(in the rows, 128 means zero)
Turns in one plane each, and the order they were made in; the first pair answered
j_748:
[129 116  68  96 101 154 124 159 115 165] |-> [110 174 174 124 118 115 105 176 141 139]
[162 153 117 136 101 164 166  83 119 153] |-> [169 188 152 140 113 141 151  98 139 148]
[128 150 152 129 141  94 129 129 110  89] |-> [132 115  96 117 132 123 147 113  93 100]
j_889:
[ 91  93 135 131 149 109 152  90  63  94] |-> [103 117 156 142 163  94 145  76  81  92]
[101 134 139 133  97 167 147 119 125 151] |-> [153 163 143 136 133 133 129  90 159 141]
[135 134 135 111 160 101 103 142 145 153] |-> [112 106 113 105 139 123 112 163 121 157]
[149 121 158 125 153  79 117 149 140  91] |-> [135  82 116 109 137 100 125 168 114  98]
j_235:
[ 97 136 163 148 114 152 147  97 118 129] |-> [149 162 126 129 134 136 127  82 151 147]
[101 172 120 135 119 162 123  94 140 159] |-> [123 161  82 108 125 156 113 115 144 164]
[139 137  97 141 119 158 124  76 153 164] |-> [138 104  67 118 113 159 119 120 137 161]
[126 147 148 139 128 131 110 167 156 118] |-> [128 149 146 135 129 131 109 167 156 121]
j_210:
[ 99 130 140 124 110 152 110 160 116 153] |-> [107 141 134 131 112 164 119 133 126 166]
[142 148 140 135 137 127 122 109 143 138] |-> [132 108 135 115 138 114 122 156 120 119]
[149 120 136 154 164 101 159  77 123  84] |-> [142 102 138 143 163  91 153 113 113  73]
[146 110 115 128 139 146 117  97 148 130] |-> [141 118 146 127 148 119 103 132 149 112]
Pairs:
(two turns a pair)
[157 119  90 103 140 111 113 164 143 128] |-> [107 139 112 137  97 169 139 121 133 167] | j_889 then j_210
[104  84 119 115 116 143 135 164 103 123] |-> [145 160 144 140 139 133 129  82 156 141] | j_235 then j_235
[162 136  67 109 129 101 114 199 157 148] |-> [ 81 127 113 140  85 143 145 209 122 153] | j_889 then j_748
[140 144 146 123 151  95 116 137 152 114] |-> [118 110 124 109 131 110 124 171 126 116] | j_235 then j_889
[121 102 130 126 116 141 154 126 100 103] |-> [156 110 118 124 140 115 143 107 121  96] | j_889 then j_889
[136 137 144 148 139 130 160  47 136 121] |-> [171 141 132 103 163  74 113 134 157 105] | j_235 then j_210
[131 100 117 130 136 148 144  94 113 112] |-> [126  89 132 124 140 130 136 135 109  95] | j_210 then j_210
[142 152 122 126 125 132 118 108 144 143] |-> [148 127 117 129 133 129 127  95 132 126] | j_748 then j_889
[162 121 101 126 136 124 118 114 139 127] |-> [137 145 120 125 114 129 108 155 146 146] | j_889 then j_748
[173  90  82 114 160 108 126 106 130 106] |-> [167 116 140 125 170  76 111 134 139  87] | j_748 then j_235
[104 124 132 139 111 151 139 126 109 145] |-> [161 139 120 130 146 114 119 109 140 136] | j_210 then j_889
[140 136 110 106 126 125 118 153 141 140] |-> [125 115 100 108 114 143 133 144 123 136] | j_748 then j_748
[126  99 165 146 131 147 146  94 129 104] |-> [170  92 100 111 141 128 125 120 142 116] | j_235 then j_235
[107 114 142 131 116 159 149 122 114 118] |-> [118 139 119 113 110 158 131 152 135 141] | j_748 then j_889
[129 122 173 128 151  84 106 168 136  86] |-> [148 171 163 149 150 111 119  86 166 123] | j_210 then j_210
[155 139 139 154 152 129 137  63 130 104] |-> [143 139 169 152 158 100 122 109 128  84] | j_235 then j_748
[115 111 129 145 106 148 136 112  78 133] |-> [161 111 100 132 134 125 124  95  95 129] | j_889 then j_889
[105 131 176 170 151 128 130 140 136  89] |-> [162 103  96 145 172 127 132 110 142  97] | j_889 then j_210
[131  80 135 146 140 122 156  97 106  90] |-> [123 108 160 162 139 122 152  84 116  94] | j_889 then j_210
[132  93 102  93 155 117 120 136 109  94] |-> [ 92 125 132 128 121 168 148  86 111 127] | j_889 then j_210
[101  77 123  99 122 146 142 178  88 117] |-> [162 140  71 100 133 165 134  99 146 173] | j_210 then j_235
[112 151 164 140 106 107 123  93 166 144] |-> [136 155 132 122 111 106 112  97 177 162] | j_748 then j_748
[161 180 120  99 145 100 100 139 163 136] |-> [ 77 148 158 112 101 137 124 183 115 132] | j_210 then j_889
[134 171 122 127 138 130  92 150 134 165] |-> [150 155 146 146 169 116 106  91 132 130] | j_748 then j_889
[134 131 106 124 136 118 122 120 135 133] |-> [110 135 125 137 120 133 132 121 125 140] | j_889 then j_235
[115 105 125 104 115 130 148 152 135 100] |-> [142 151 142 121 130 127 147 102 165 111] | j_235 then j_235
[149 115 131 109 147 115 126 122 129 121] |-> [126 135 140 123 127 141 134  99 132 141] | j_889 then j_210
[163 158 118 136 150 104 134 115 160 140] |-> [111 102 147 138 134 105 147 166 113 106] | j_210 then j_235
[131 120 145 107 109 117 132 152 113  85] |-> [150 114 100 103 107 136 145 116 114 104] | j_235 then j_748
[138 134 111 133 121 138 123 131 147 147] |-> [112 123 131 142 112 144 135 137 129 137] | j_235 then j_235
[139 120 135 108 155 104 106 166 124  99] |-> [121  97 105 129 131 159 151  99 105 122] | j_235 then j_210
[111 100 110 133 104 172 141 132 112 141] |-> [108 144 179 152 123 132 124 146 132 120] | j_235 then j_210
